Rotation paths and how fast each direction turns (degrees each step):
Each turn is a multiple of 5 degrees from 10 to 175, or 0.
Rotation 1:
[ 1.33, -2.51, -0.26,  0.16,  0.83,  1.44,  5.15, -1.85,  0.97, -0.05,
 -0.33, -2.13,  1.20,  2.32,  2.73, -0.74, -0.55, -1.53, -1.01,  2.44,
 -1.70,  0.68, -1.18,  1.38]
[ 1.34,  0.50,  1.22, -1.40,  1.35,  0.65,  4.54, -1.99,  0.34,  1.65,
  0.48, -1.20, -0.57,  2.48,  1.47,  0.02, -2.02, -1.15, -1.54,  4.19,
 -1.35,  0.72,  0.00, -0.60]
[ 1.70, -0.29,  0.62, -0.51, -0.41,  0.18,  4.05, -1.35,  0.21,  0.60,
  0.57, -4.06, -0.60,  1.75,  3.30,  1.96, -1.66, -1.51,  0.84,  2.09,
 -1.71, -0.43, -1.48,  1.55]
[ 1.87,  1.16,  0.95, -2.07,  0.79, -1.38,  1.86, -1.36, -0.11,  2.79,
  1.10, -2.44, -1.21,  1.36,  2.05,  0.85, -2.05, -2.67, -0.99,  2.63,
 -2.06, -1.92, -0.19, -0.26]
[ 0.57, -1.21, -1.39, -1.22,  0.32, -1.88,  2.11, -1.01,  0.75,  1.10,
  0.54, -3.83,  0.08,  0.56,  3.56,  0.46, -1.24, -3.09, -0.01,  0.48,
 -2.80, -2.03, -0.62,  1.37]
[ 0.18,  0.26, -0.83, -2.82,  1.74, -2.62,  1.79, -0.66,  0.96,  1.88,
  0.51,  0.35,  0.69,  1.37,  2.83, -0.87, -1.63, -3.96, -1.60,  1.60,
 -2.69, -1.13, -0.49, -0.46]
[-1.42, -1.22, -1.23, -1.85,  1.19, -0.94,  2.74, -0.61,  0.64,  0.51,
  0.92, -1.63,  1.38,  1.64,  4.47, -0.87, -1.41, -3.57,  0.59,  0.42,
 -1.96,  1.72, -1.04,  1.95]
[-0.54,  0.08,  1.14, -2.78,  2.19, -0.89,  2.12, -0.19, -0.03,  1.80,
  0.22,  0.77,  1.38,  2.53,  3.08, -1.10, -2.32, -3.94, -0.47,  2.62,
  0.75,  1.25, -1.66,  1.03]
[-0.55, -2.21,  0.67, -0.72,  0.68,  0.98,  2.52, -0.82, -0.23,  1.14,
  1.15, -2.89,  0.58,  2.01,  2.73, -0.80, -1.92, -3.13, -0.59,  1.60,
  1.12,  1.28, -0.79,  3.59]
[ 1.74, -1.79,  1.21, -1.32,  1.42,  0.26,  2.28, -1.78,  0.61,  2.81,
  0.04, -0.46,  0.99,  2.67,  0.82, -0.93, -1.81, -3.01, -2.55,  3.66,
  0.87, -0.55, -0.87,  1.43]
[ 1.22, -2.79, -0.62,  0.20,  0.15,  1.45,  4.57, -2.12, -0.02,  0.54,
  1.02, -3.29,  0.38,  1.60,  1.51, -1.07, -1.54, -1.25, -2.38,  2.14,
 -1.39, -0.23,  0.60,  1.60]
[ 2.55, -0.11,  0.07, -1.31,  1.07,  0.25,  4.25, -1.77,  0.82,  1.04,
 -0.25, -0.67,  0.71,  2.46,  1.57,  0.24, -1.40, -0.96, -2.41,  3.17,
 -2.56, -1.02, -0.85, -1.01]
[ 0.68,  0.33, -0.04, -0.72,  0.41, -0.15,  4.82, -1.24, -0.13,  0.53,
  1.16, -3.61, -0.36,  1.08,  3.69,  0.58, -2.27, -0.75, -0.24,  1.40,
 -2.74,  0.39, -0.29,  0.32]
[ 2.18,  1.65,  1.49, -1.62,  0.78, -1.44,  2.57, -0.54,  0.54,  2.06,
 -0.22, -1.44, -0.33,  1.92,  3.57,  0.95, -2.38, -2.51,  0.33,  2.00,
 -1.34, -1.42, -1.99, -0.75]
[ 0.31,  0.24, -0.13, -1.16,  0.95, -1.39,  2.34, -0.49,  0.53,  1.97,
  1.17, -3.96, -0.99,  0.26,  4.41, -0.16, -2.24, -3.54,  0.16,  0.28,
 -1.31, -0.83, -0.05,  0.99]
[ 0.73, -0.51, -0.08, -2.18,  1.45, -1.87,  1.32, -0.20,  1.98,  2.24,
 -0.39, -0.42,  0.50,  1.61,  3.18, -0.96, -0.61, -4.79, -0.31,  1.80,
 -1.14, -1.59, -1.60,  0.69]
[ 1.17,  0.19,  0.31, -0.14,  0.03, -0.39, -0.28,  0.21,  0.58, -0.04,
 -1.31,  1.08,  0.81,  0.93, -0.25,  0.38,  0.70, -0.23,  0.23,  0.46,
  0.10, -0.72, -1.44, -0.17]  175
[-0.25,  0.92, -0.45, -0.39, -0.09, -0.98, -0.22,  0.21,  0.82,  0.22,
 -0.11, -0.57, -1.29, -0.65,  0.00,  0.50,  0.80, -0.58,  1.28,  0.52,
 -1.20, -0.26,  0.10, -0.21]  35
Rotation 2:
[-1.24,  1.08,  0.19, -1.16, -3.44,  1.61, -0.28, -1.54, -1.41,  0.42,
  2.85,  0.67,  0.64,  2.79, -0.03,  1.68, -0.61, -3.39, -0.06,  1.12,
  1.15, -1.63, -2.32,  0.91]
[-1.90,  1.00, -1.52, -0.39, -1.52,  2.10, -1.99, -0.33, -1.94,  1.44,
  4.00,  0.96,  2.42,  1.95, -1.80,  1.87,  0.09, -1.30, -1.59,  1.22,
  1.35, -2.04, -1.00,  1.70]
[-1.82,  1.41, -1.09, -0.19, -3.92,  1.41,  0.24, -0.56, -0.63,  0.39,
  2.69, -0.41,  1.19,  0.58,  0.16,  2.73,  1.28, -1.28, -0.86,  2.46,
  1.06, -0.51, -1.26,  2.97]
[-0.09,  2.09, -0.92, -1.24, -3.67,  1.10, -0.12, -0.34, -1.72,  1.94,
  2.76,  1.92,  1.14,  2.37,  1.18,  1.26, -0.08, -2.60,  0.64,  1.83,
  0.42, -1.14, -1.81,  1.60]
[-2.65,  1.84, -0.49, -0.92, -2.19,  1.30, -2.82, -0.41, -2.21,  0.97,
  3.92,  0.18,  0.76,  1.89, -1.11,  1.83, -0.20, -1.41,  0.05,  1.04,
  1.53, -1.61,  0.12,  1.87]
[-1.86,  0.49,  0.04, -0.58, -3.59,  1.59,  0.50, -1.26, -0.73, -0.15,
  2.80, -0.98,  1.37,  1.40, -0.92,  2.38,  0.10, -2.61, -1.46,  2.05,
  1.19, -1.41, -2.25,  1.67]
[-0.39,  1.43, -2.12, -0.14, -2.48,  2.10, -0.59,  0.52, -1.72,  2.04,
  3.47,  1.80,  2.39,  1.09, -0.11,  1.54, -0.03, -1.58, -0.52,  2.36,
  0.93, -1.87, -1.66,  2.29]
[-1.89,  2.08, -1.13, -0.57, -3.39,  0.84, -1.95, -0.29, -1.31,  0.80,
  3.11,  0.01,  0.25,  1.33,  0.46,  2.63,  0.93, -1.00,  0.64,  2.09,
  1.04, -0.63, -0.21,  3.27]
[-1.55,  1.25,  0.42, -1.43, -3.23,  1.12, -0.22, -1.56, -1.65,  0.83,
  2.95,  0.56,  0.99,  2.67,  0.07,  1.68, -0.78, -3.28,  0.13,  1.16,
  0.69, -1.25, -2.31,  1.04]
[-1.72,  1.04, -1.52, -0.34, -1.59,  2.05, -1.79, -0.27, -2.11,  1.28,
  4.16,  0.69,  2.31,  1.80, -1.87,  1.74, -0.07, -1.33, -1.81,  1.70,
  1.60, -2.01, -1.01,  1.48]
[-1.42,  1.61, -1.00, -0.05, -3.75,  1.67,  0.09, -0.58, -0.67,  0.35,
  2.65, -0.98,  1.65,  0.38,  0.13,  2.86,  1.42, -1.50, -0.60,  2.40,
  1.29, -0.61, -1.18,  3.12]
[-0.66,  1.65, -0.72, -1.37, -3.56,  1.14, -0.03, -0.50, -2.22,  1.69,
  3.17,  1.44,  1.40,  2.19,  1.00,  1.27, -0.41, -2.25,  0.81,  1.65,
  0.50, -1.45, -2.14,  1.61]
[-2.42,  1.65, -0.74, -1.18, -2.37,  1.47, -3.03, -0.56, -2.40,  1.01,
  3.84,  0.06,  0.76,  2.19, -1.06,  2.01, -0.17, -1.17,  0.32,  1.12,
  1.14, -1.30,  0.11,  1.85]
[-2.07,  0.50, -0.37, -0.54, -3.34,  1.77,  0.21, -1.33, -0.77, -0.03,
  2.82, -0.85,  1.39,  1.67, -0.95,  2.59,  0.19, -2.71, -1.43,  1.87,
  1.01, -1.20, -2.35,  1.38]
[-0.27,  1.33, -2.03,  0.12, -2.58,  1.87, -0.30,  0.36, -1.71,  2.18,
  2.98,  2.07,  2.92,  1.35,  0.09,  1.46, -0.08, -1.69, -0.90,  1.83,
  1.07, -2.35, -1.85,  2.10]
[-1.77,  2.86, -1.01, -0.42, -3.60,  0.99, -1.77, -0.33, -1.71,  0.82,
  2.88, -0.03,  0.29,  1.47,  0.41,  2.61,  0.82, -1.00,  0.77,  2.12,
  0.90, -0.46, -0.15,  3.40]
[ 0.03, -1.25, -0.71,  0.50,  0.28,  0.47, -0.64,  0.70,  0.87, -0.77,
  0.52,  0.06, -0.14,  1.07,  1.33,  0.32, -0.21,  0.65,  0.20,  0.50,
 -0.34,  0.35, -0.49, -0.86]  0
[-0.79, -0.27,  1.13, -0.86,  0.38, -0.03, -0.93, -0.74, -0.40, -0.40,
  0.41, -0.38, -0.86,  1.20, -0.65, -0.23, -0.69, -0.55,  0.29, -0.83,
  0.14, -0.17,  0.11, -1.00]  90
Rotation 3:
[ 0.28, -1.34,  3.70, -4.71, -0.64, -1.21,  1.10,  2.13, -1.26, -0.97,
  1.01,  1.23,  0.48, -2.67,  1.52, -0.84,  2.56,  0.07, -0.06, -1.67,
 -0.73, -1.02,  3.66, -1.37]
[ 1.06,  0.90,  1.14, -3.66, -0.62,  0.32,  1.24,  2.48, -2.07, -0.61,
  1.52,  1.57,  2.12, -1.57,  0.37, -0.18,  1.59,  1.35, -0.99, -1.88,
 -3.71, -2.37,  1.66, -0.59]
[ 1.80, -0.97,  3.11, -3.49,  1.11, -1.13,  0.20,  0.76, -1.26, -1.95,
  0.22,  1.40,  1.59, -1.41,  0.35, -0.06,  1.68, -0.44,  0.19, -1.96,
 -1.36, -2.93,  3.40, -2.30]
[ 0.69,  0.44,  1.55, -2.69,  0.42, -0.70,  1.95,  1.25, -2.46,  0.22,
  0.81,  2.81,  2.48, -3.33, -0.07,  0.23,  0.54,  0.83, -1.33, -1.85,
 -2.38, -4.16,  1.40, -0.40]
[ 0.68, -0.34,  2.46, -2.80,  2.22,  0.37,  0.69,  0.18, -3.11, -2.06,
 -0.68,  2.16,  2.25, -2.51, -1.15,  1.10,  0.92, -0.18,  0.33, -1.99,
 -1.81, -1.47,  3.57, -1.91]
[ 1.38, -1.30,  1.32, -2.45,  2.11,  0.03,  2.68,  0.21, -2.15,  0.73,
  1.36,  2.96,  2.02, -3.92,  0.27,  0.12,  1.12,  0.27, -0.37, -2.60,
 -1.64, -2.44,  1.92,  0.37]
[-0.34, -0.30,  2.84, -3.20,  1.40,  1.57,  2.14,  1.13, -3.00, -1.31,
  0.07,  1.95,  1.02, -3.75, -0.65,  0.43,  0.47, -0.32, -0.28, -1.94,
 -1.64,  1.01,  3.73, -1.05]
[ 1.19, -1.79,  0.41, -3.85,  1.41,  1.07,  2.06,  0.19, -2.30, -0.30,
  2.01,  2.53,  1.36, -2.69,  0.82, -0.38,  3.52,  0.40,  0.06, -2.52,
 -1.83, -0.38,  1.78,  0.37]
[ 0.67, -0.79,  2.81, -4.40,  0.22,  1.06,  2.28,  3.03, -1.96, -0.85,
  0.93,  1.23,  0.04, -2.49,  0.69, -1.12,  0.74, -0.08, -0.79, -1.99,
 -1.59,  0.30,  4.08, -0.78]
[ 0.47, -0.18,  1.38, -4.57, -0.62, -0.57,  0.45,  1.45, -2.24, -1.17,
  1.30,  1.84,  2.16, -2.36,  0.51, -0.39,  4.01,  1.45, -0.48, -1.68,
 -2.15, -0.78,  1.72, -0.60]
[ 1.98, -0.83,  2.43, -4.03,  0.43, -0.13,  1.61,  2.43, -1.67, -1.55,
  0.85,  0.87,  0.47, -0.65,  0.89, -0.55,  0.63,  0.01, -0.32, -2.09,
 -2.76, -3.00,  4.08, -1.72]
[ 0.32,  0.19,  2.72, -3.40, -0.21, -2.03,  0.60,  1.25, -1.91, -0.78,
  0.74,  2.92,  2.41, -3.22,  0.45, -0.11,  2.34,  1.00, -0.87, -1.24,
 -1.35, -2.85,  1.82, -0.99]
[ 2.27, -0.14,  1.23, -2.87,  1.65,  0.65,  1.10,  1.01, -2.77, -1.77,
  0.00,  1.48,  1.66, -1.44, -0.79,  0.55,  0.09,  0.18,  0.19, -2.54,
 -2.85, -3.26,  3.30, -1.93]
[ 0.47, -1.03,  2.78, -2.24,  1.42, -1.16,  1.47, -0.21, -1.60, -0.23,
  0.63,  3.14,  2.21, -4.12, -0.17,  0.53,  1.65, -0.50, -0.88, -1.24,
 -0.35, -2.88,  2.38, -0.44]
[ 0.31,  0.34,  0.81, -2.62,  2.12,  1.76,  2.16,  0.77, -3.47, -1.42,
  0.57,  1.93,  1.78, -3.16, -0.88,  0.59, -0.22,  0.08, -0.48, -2.27,
 -3.01, -1.25,  2.78, -0.20]
[ 1.10, -2.29,  2.30, -3.08,  1.96,  0.08,  1.70, -0.34, -2.19, -0.60,
  0.97,  2.34,  0.98, -3.22,  0.62,  0.07,  2.58, -0.54, -0.13, -2.54,
 -0.40, -0.14,  3.04, -0.26]
[-0.58,  1.13, -0.61, -0.18,  0.17,  0.52, -0.99, -0.17, -0.75, -1.14,
 -0.42, -0.10,  0.84,  0.28, -0.77,  0.69,  0.78,  0.52,  0.06,  0.27,
 -0.91,  1.00, -0.25, -0.31]  140
[ 0.36,  0.35, -1.48, -0.04,  0.05,  0.41,  0.65, -0.07, -0.21,  0.86,
  0.87,  0.41,  0.38,  0.14,  0.09, -0.11,  0.19,  0.84, -0.29, -0.37,
 -0.89, -0.93, -1.22,  1.06]  170
[-0.25, -0.17, -0.10,  0.71,  0.84,  0.47, -0.89,  1.44,  0.37,  1.05,
 -0.38, -0.11,  0.92,  1.02,  0.08, -0.02,  0.33, -1.19, -0.32,  0.28,
  0.45,  0.24, -0.31,  0.65]  0
